Rotation paths and how fast each direction turns (deg/step):
Each turn is a multiple of 5 degrees from 10 to 175, or 0.
Each row of a path follows its step; steps can be skipped.
Rotation 1:
step 0: -13 -146 -121 -53 5 -40 20 -264 89 -68 75 -154 -10 -38 -26 76 65 187 128
 -27 -41 169 -23 10 66 20 -147 -91 11 -228 91 -33 80 218 118 26 -281 6
 -40 -45 128 92 212
step 1: -201 -64 -57 -21 -11 -81 119 -64 56 112 -122 -102 -84 -27 -22 43 -192
 -80 45 -28 111 -112 -122 -53 -81 157 63 -17 -30 303 82 -107 101 132 -82
 -61 -20 173 75 -33 -102 -316 -137
step 2: -45 -113 -117 114 74 104 -137 264 -46 -97 49 23 124 52 31 202 146 -98 1
 9 164 34 101 270 14 164 -27 30 -30 51 -98 94 -240 70 -50 -27 100 -154
 36 185 -62 -27 99
step 3: 172 40 -53 78 110 -171 -111 -3 -7 107 48 -76 -49 -7 -124 -133 -120 -85
 88 -73 -152 85 281 -58 27 -65 11 -219 173 27 -149 9 95 -122 211 -180
 100 -106 102 -80 129 43 -54
step 4: -35 -8 -79 -135 47 136 88 37 -217 -53 6 -82 74 111 -109 -128 -123 29
 -119 44 -32 -82 -182 -5 57 -406 23 -16 -42 172 123 -72 -137 17 83 272
 -45 18 37 -12 -19 86 -32
step 5: 46 27 174 97 -68 19 -117 77 4 -42 54 -44 47 -105 -57 10 93 60 86 -147
 -12 48 -226 -194 148 192 54 83 15 -149 185 -107 95 19 -69 13 -189 -51
 150 282 176 0 127
step 6: -258 -10 -86 111 130 -87 97 121 -89 93 -246 -40 -22 41 64 -110 10 147
 -25 -70 45 -37 111 25 -158 106 102 -149 -77 -237 -46 -105 143 69 -18
 -99 33 268 -35 -49 -183 18 -20
step 7: -43 -163 69 -164 -187 -52 -142 9 0 -182 77 93 -95 -72 124 44 -77 -116 27
 35 -63 -151 158 181 39 108 160 -97 -48 100 -38 218 -67 220 -23 205 76
 -52 133 -91 -70 75 103
step 8: 244 -44 -87 179 -54 -154 92 79 -23 -107 179 -31 -180 201 -34 -69 -167 17
 -9 -220 48 155 65 8 101 -25 0 212 106 -40 -54 -37 -17 10 -40 -36 53
 -136 -142 -60 106 -174 -177
step 9: -230 223 -272 -89 -86 29 -52 73 13 95 -110 75 126 81 -110 80 -47 41 -116
 145 22 152 -189 71 -54 -120 20 -115 95 -70 133 90 108 -173 106 134 57
 -136 36 -54 141 -61 9
-43 -52 -10 -18 -13 7 53 60 -1 25 -3 7 -7 -20 35 25 -17 8 -62 30 11 36
 24 -5 -80 -24 23 4 -3 42 69 25 -37 -34 -27 5 -29 -36 25 0 6 62 22
145
1 -8 57 36 -36 59 -21 13 2 -48 47 -29 12 -8 -39 -2 -35 -26 3 -6 25 -8
 -17 -41 -24 20 -35 16 -23 3 12 70 -34 59 -16 11 45 -19 -41 72 -16 40
 -27
130
-11 53 -52 -1 -6 -2 34 -24 47 -5 23 -44 -54 -33 4 49 11 7 -23 -42 35 13
 3 36 -31 7 -32 37 -5 -10 0 42 38 60 -39 32 49 -20 16 -72 29 -28 20
45
-9 -2 1 7 37 61 -17 12 15 -19 40 -33 8 25 2 -6 -37 0 29 35 48 -29 -34 -7
 19 -36 17 -2 84 -20 42 25 68 -21 -29 6 -85 -8 -40 -46 23 -2 -6
80
-48 19 -22 -16 16 49 -26 13 37 16 -42 -8 -24 -28 -2 31 -23 4 18 -39 -30
 -9 26 -25 -9 -2 13 -47 -54 -39 -59 38 -23 1 77 -17 -51 -15 -39 -41 29
 54 -31
110
26 1 -8 -52 -42 35 -52 49 -61 32 26 17 -12 -4 -5 39 25 15 48 -21 -15 4
 -28 2 34 46 -48 31 17 15 -9 -21 -23 9 -23 8 -25 -38 10 -59 -63 51 46
140
-71 -20 -5 -54 -10 19 16 0 -20 -9 22 3 22 -12 -17 -51 36 11 11 -1 19 2 4
 -1 -35 -29 -32 9 -4 -28 -75 28 18 -31 -12 48 -28 -44 60 20 -54 -59 -63
145
Rotation 2:
step 0: 292 220 63 116 -105 -252 92 33 146 -74 -11 -237 124 36 -92 -70 -64 -87
 50 -99 -27 -37 -8 77 -129 51 -5 88 -94 77 -9 53 46 47 73 12 -93 13 -21
 -197 25 -78 -66
step 1: 163 1 161 137 -143 27 116 -2 119 200 -168 -36 15 -133 63 -98 52 -31 86
 -172 -125 -13 181 65 -168 24 -306 56 77 43 13 -7 -6 -20 34 14 -139 -87
 -58 -35 95 18 -37
step 2: -15 160 73 5 45 -25 118 117 182 94 -198 -114 -28 38 68 -13 -33 -151 212
 -198 118 -71 124 39 -163 -129 109 -97 -5 73 -70 53 15 68 80 140 -61 25
 4 -117 238 -67 -21
step 3: 166 22 -54 14 -226 25 23 1 182 -48 -114 -42 -133 -50 -88 -39 -168 100 80
 -86 55 -166 57 -56 -191 -34 -94 -88 -85 -53 122 51 135 24 114 41 -166
 -9 -40 -157 136 194 -130
step 4: -38 104 47 243 87 -35 -3 -80 286 172 -68 135 -82 17 -63 -95 -78 36 156
 -44 -26 -94 107 -32 -241 -34 -41 -2 -7 -82 73 218 -46 78 11 118 -45
 -115 -51 -125 -14 -15 135
step 5: 137 189 -188 99 -198 -236 94 -18 178 58 -121 36 77 2 -25 8 -21 -151 205
 -124 79 -79 71 -10 -135 53 19 -91 -86 -86 63 70 149 96 -14 -112 74 81
 -35 -105 -68 -72 -51
step 6: 151 116 70 221 -29 -134 -149 -11 153 -7 -74 -130 -74 -4 101 -106 85 -16
 178 -90 -24 -81 144 40 -143 107 -181 175 82 -36 168 94 -44 19 170 -100
 -67 15 48 -37 -17 89 -129
step 7: -40 278 157 30 -56 -27 92 -95 78 64 -101 77 -36 109 12 26 79 -8 241 -193
 60 58 250 106 -158 -122 -76 33 22 -17 -6 28 126 82 39 -98 -8 -83 -128
 59 161 -77 -44
step 8: -49 93 40 -72 -165 -120 -27 36 216 -166 -143 -70 -112 -23 74 -46 -130 82
 216 -117 227 -65 180 -23 -174 48 -72 -106 108 113 -39 35 120 -5 101 70
 -98 104 39 -6 -66 56 -81
step 9: 147 69 84 62 -9 -66 -78 -243 89 8 -83 76 -140 130 -24 -81 28 84 23 116
 197 -109 90 -70 -363 -9 -55 7 118 -10 56 135 65 73 -16 52 -69 -99 -91
 -85 143 44 -16
27 14 -21 77 -11 -19 40 56 -19 -41 -4 -38 0 13 40 25 23 -3 -1 18 -36 78
 42 38 1 3 -27 61 -35 -4 0 20 -8 -7 1 -44 21 -16 5 24 -46 -67 -30
60
-24 12 23 -3 38 72 10 28 -7 -33 24 17 -24 36 -24 -31 -46 74 59 -31 -24
 62 -15 -23 18 -59 8 -6 -2 11 51 -9 49 -5 40 -10 9 38 2 -34 7 -4 -41
80
-19 -18 -24 -36 -95 -20 25 -2 -3 -9 46 -38 15 -6 0 57 -30 8 48 -8 -27
 -27 -41 -39 -17 27 -48 -10 -25 9 26 -46 23 -43 41 -3 -55 -3 49 22 -45
 -5 3
145
3 34 -42 -24 37 -45 47 44 68 -86 -14 -35 23 -26 -35 -1 -55 -36 13 23 8
 -8 -20 20 29 -6 3 -45 17 21 11 -35 0 9 -17 -43 29 25 -34 50 29 22 17
135
-37 -10 49 15 22 0 48 1 -10 -58 -8 38 38 -20 56 10 12 34 -27 -38 20 -37
 20 39 -35 -4 2 7 21 6 -59 -58 -6 -32 1 -17 -73 27 20 4 55 -12 -55
60
18 -70 9 24 -32 3 -40 3 -39 -25 -54 17 33 -11 -98 0 18 -4 25 -10 -22 -7
 84 18 18 -15 -12 -73 -17 -9 -10 -4 3 -61 -17 -12 6 16 -11 10 -27 22 -28
160
Rotation 3:
step 0: 27 52 86 -108 -94 70 -183 85 -7 188 164 -31 -71 -199 -51 59 -16 -71 -38
 24 -203 11 -71 -61 156 -180 -48 -149 9 -150 -7 -46 -44 -19 3 42 3 -96
 -228 51 39 115 18
step 1: 87 -151 6 21 84 46 -135 -131 22 -48 -35 -123 -169 -107 -16 -7 20 70 -53
 6 182 -134 -64 -19 -78 205 227 -147 203 22 86 -23 -140 60 86 -54 -63 12
 14 7 88 -37 138
step 2: 222 -79 -101 -16 41 -158 139 53 39 -65 -54 43 114 87 76 -9 -116 -119 -10
 -68 67 2 50 198 163 48 138 141 -96 87 -86 69 -101 -48 -211 -124 7 -157
 -59 -18 2 -92 35
step 3: -174 172 -28 69 20 -233 33 85 -84 -69 118 -11 -176 176 -109 -42 1 -96 9
 23 -118 -26 -21 -163 -61 -56 -87 122 16 13 -45 77 -58 -5 87 -76 8 -124
 64 79 -249 85 37
step 4: -255 104 43 42 -38 104 40 -132 -84 -56 -5 228 -2 10 144 20 -170 76 16 86
 -36 79 -2 32 -65 -4 -66 -214 -21 89 183 -178 -24 63 -85 84 48 -12 119
 -27 97 29 116
step 5: 52 27 -97 180 42 111 -60 -31 87 -61 -33 -14 194 -249 -19 -21 84 -32 -189
 104 31 -62 66 174 98 27 -179 -19 -25 14 86 -32 191 -18 123 -60 -60 -20
 -87 26 -93 -148 -112
step 6: -32 -6 54 -242 -189 53 -215 18 8 17 -86 31 -29 -10 -99 -93 103 90 79 109
 -115 -138 33 13 40 -49 85 229 133 37 -129 119 33 12 -52 101 -117 -42
 -162 110 64 -21 44
step 7: 142 -48 -195 103 46 96 -86 -11 -65 -49 -63 177 -99 97 -10 154 65 -75 94
 -118 -23 55 -100 -132 -184 145 246 -23 48 5 -20 99 77 -134 19 59 61 29
 107 -134 66 -8 51
step 8: -20 -19 138 38 19 56 169 -40 10 89 -68 -64 133 -64 95 -33 -185 -122 -98
 -155 -59 -27 -44 -58 105 27 66 77 -193 -174 -51 81 29 -49 -165 -54 116
 41 204 135 -181 -29 3
step 9: -80 13 214 -6 -73 -38 -54 37 -140 -78 198 -93 -57 17 -170 -97 -183 -51
 16 31 62 37 69 -6 144 28 -107 20 110 72 -121 -110 119 30 203 -32 -40 64
 113 -109 -2 204 -71
-21 -28 -28 -97 -20 13 -16 -25 -5 6 -22 62 44 -5 13 22 -70 22 -13 -12 -7
 43 12 13 18 -29 19 2 -14 -14 -5 14 -56 64 -44 -2 28 17 -35 60 -19 26
 -27
175
20 -79 -25 6 -26 -6 8 -1 88 44 3 9 -22 24 16 -79 -27 0 -30 23 34 -8 44
 -9 22 23 1 24 33 60 4 30 37 46 20 36 -9 -39 -14 -25 -2 16 -30
90
25 31 38 22 -12 20 -70 -10 2 -18 3 -69 21 -64 -20 -27 -90 -17 -30 31 42
 14 -55 8 4 27 -46 3 8 9 10 -31 -11 51 1 9 6 34 -25 -6 41 -34 -2
85
52 27 -37 18 8 11 -11 19 19 25 44 2 30 -15 -27 0 30 36 -24 -12 11 -6 -64
 14 54 16 35 19 45 5 24 34 -43 -37 -30 74 -16 16 56 55 20 60 3
60
30 29 44 -34 -41 35 43 35 51 -4 -10 27 -25 -9 33 8 -25 -51 31 12 -36 -6
 16 0 57 -50 2 21 -15 14 8 -58 -12 -26 -72 22 -33 -11 7 -38 69 -3 26
170
7 28 31 40 31 -2 20 -44 -29 24 -53 30 -62 -24 -29 42 7 -20 -22 43 51 11
 17 -19 -32 -41 -1 4 4 15 -56 31 10 29 0 16 5 -26 -12 41 71 76 5
120
20 -4 2 55 52 5 -17 -10 -12 54 -19 9 45 38 -3 0 -11 -19 13 -8 39 -20 64
 -1 53 -39 43 -16 -5 0 16 -38 23 46 -1 -16 -61 61 26 51 -15 -50 44
110
24 47 -38 -33 14 11 -43 22 -66 37 1 -17 -41 11 38 -31 9 2 30 5 -50 -6
 -29 -49 -21 -41 45 -37 40 45 20 -34 13 65 8 9 26 -35 39 -8 11 -11 -53
115
Rotation 4:
step 0: 3 8 78 32 -35 55 -23 -27 -72 52 -104 -46 -29 -70 -142 184 3 -24 -104 29
 -19 -109 -151 -63 -42 68 171 111 -263 -247 -164 21 126 -174 -50 7 44
 -237 25 14 157 81 59
step 1: -25 47 66 -35 36 73 102 -52 -114 86 -124 118 36 35 114 104 105 -103 -47
 82 39 231 2 -42 -228 102 -48 92 -100 -24 -235 -66 9 -42 -43 -81 56 -103
 217 112 187 145 147
step 2: -113 129 179 101 50 75 -15 -2 -55 -127 -205 131 -2 -128 -49 214 -15 -157
 -8 62 -39 59 37 113 -103 21 -90 8 -63 -172 37 88 -65 -189 80 -252 35
 -157 74 -55 71 -64 91
step 3: 47 112 173 86 132 -27 6 26 -107 -23 -221 -38 20 29 50 42 55 -61 70 25
 164 153 115 109 -56 -120 71 -288 107 31 -116 34 -27 -144 -93 38 50 -174
 124 5 201 -45 122
step 4: -94 108 -17 23 -144 -86 72 109 -141 -33 -282 32 -70 0 28 120 90 -46 -13
 25 43 -18 124 83 -38 -170 2 -28 -17 13 51 -56 221 -193 1 -56 42 -235
 -175 -137 165 4 -109
step 5: -88 -9 26 98 54 -135 0 -48 -48 -123 -137 147 23 84 -3 -171 -75 -6 -162
 14 145 64 216 -97 6 -138 157 95 57 -18 -130 -47 112 11 -43 -22 60 -317
 3 112 192 45 7
step 6: -59 44 -122 2 -25 35 -14 83 21 -147 -137 166 114 -41 54 226 25 -145 -116
 56 107 -212 60 -50 -156 2 193 101 98 -33 48 -22 -45 14 30 23 -5 -236
 -115 -17 135 209 80
step 7: -47 28 -89 114 -95 150 -16 13 -74 -256 -216 39 72 34 -12 -26 -64 -108 49
 42 280 11 39 -44 -10 85 -28 57 17 -93 -135 104 103 124 -137 20 -23 -46
 -10 78 131 40 296
step 8: -83 97 47 62 -6 -42 -105 163 -187 -52 -129 -1 -7 100 -43 53 -11 -55 -113
 -10 241 -91 -125 174 -172 251 44 -51 68 -101 12 98 118 -97 57 -132 -17
 9 -92 38 88 216 77
step 9: 40 127 95 142 -21 -126 -93 133 -221 -87 -70 49 -50 12 -73 40 183 28 53
 160 168 14 57 -11 145 204 97 136 -9 9 -274 25 77 -167 -104 -31 -45 -62
 42 39 21 11 106
53 48 -99 -13 -22 -10 15 24 -13 46 2 -6 -16 3 56 25 56 -5 60 4 17 37 4
 -32 -5 26 -10 10 31 -17 -12 -5 -77 -20 -4 -19 18 -29 -48 29 -5 12 -30
140
7 -38 -32 2 9 11 71 -27 -28 -34 15 16 -23 -15 -29 5 32 14 -47 24 16 -60
 -13 -64 -68 8 -26 -8 -29 -47 34 -12 -15 41 -11 39 78 -4 11 46 3 -19 12
60
23 20 -17 -66 -7 -59 11 -5 -16 18 12 25 15 7 -43 -15 30 60 -61 -2 -51 -6
 15 -22 17 45 7 17 -20 29 -68 33 63 -1 -24 -22 14 -40 9 -16 16 18 -70
80
-1 -17 -15 41 25 -47 -41 -17 42 -42 -20 7 -7 -6 -35 44 -5 -17 1 24 -91
 26 36 -70 -49 16 -6 8 53 63 -4 33 -30 -8 8 -8 5 -2 0 -3 -42 11 56
90
42 8 43 -20 54 -4 -7 28 5 12 29 -18 46 -14 -8 36 29 26 6 20 5 -82 -2 -19
 33 11 87 -21 24 -14 -2 -7 -60 -43 -33 60 -28 -38 26 -25 -4 -14 29
120
27 -46 46 -28 23 -23 61 -2 17 5 13 -15 -18 -22 35 -30 4 53 41 -16 64 34
 50 -20 -27 4 12 14 34 58 -47 -5 9 40 -23 -30 -27 23 27 48 39 -15 52
175
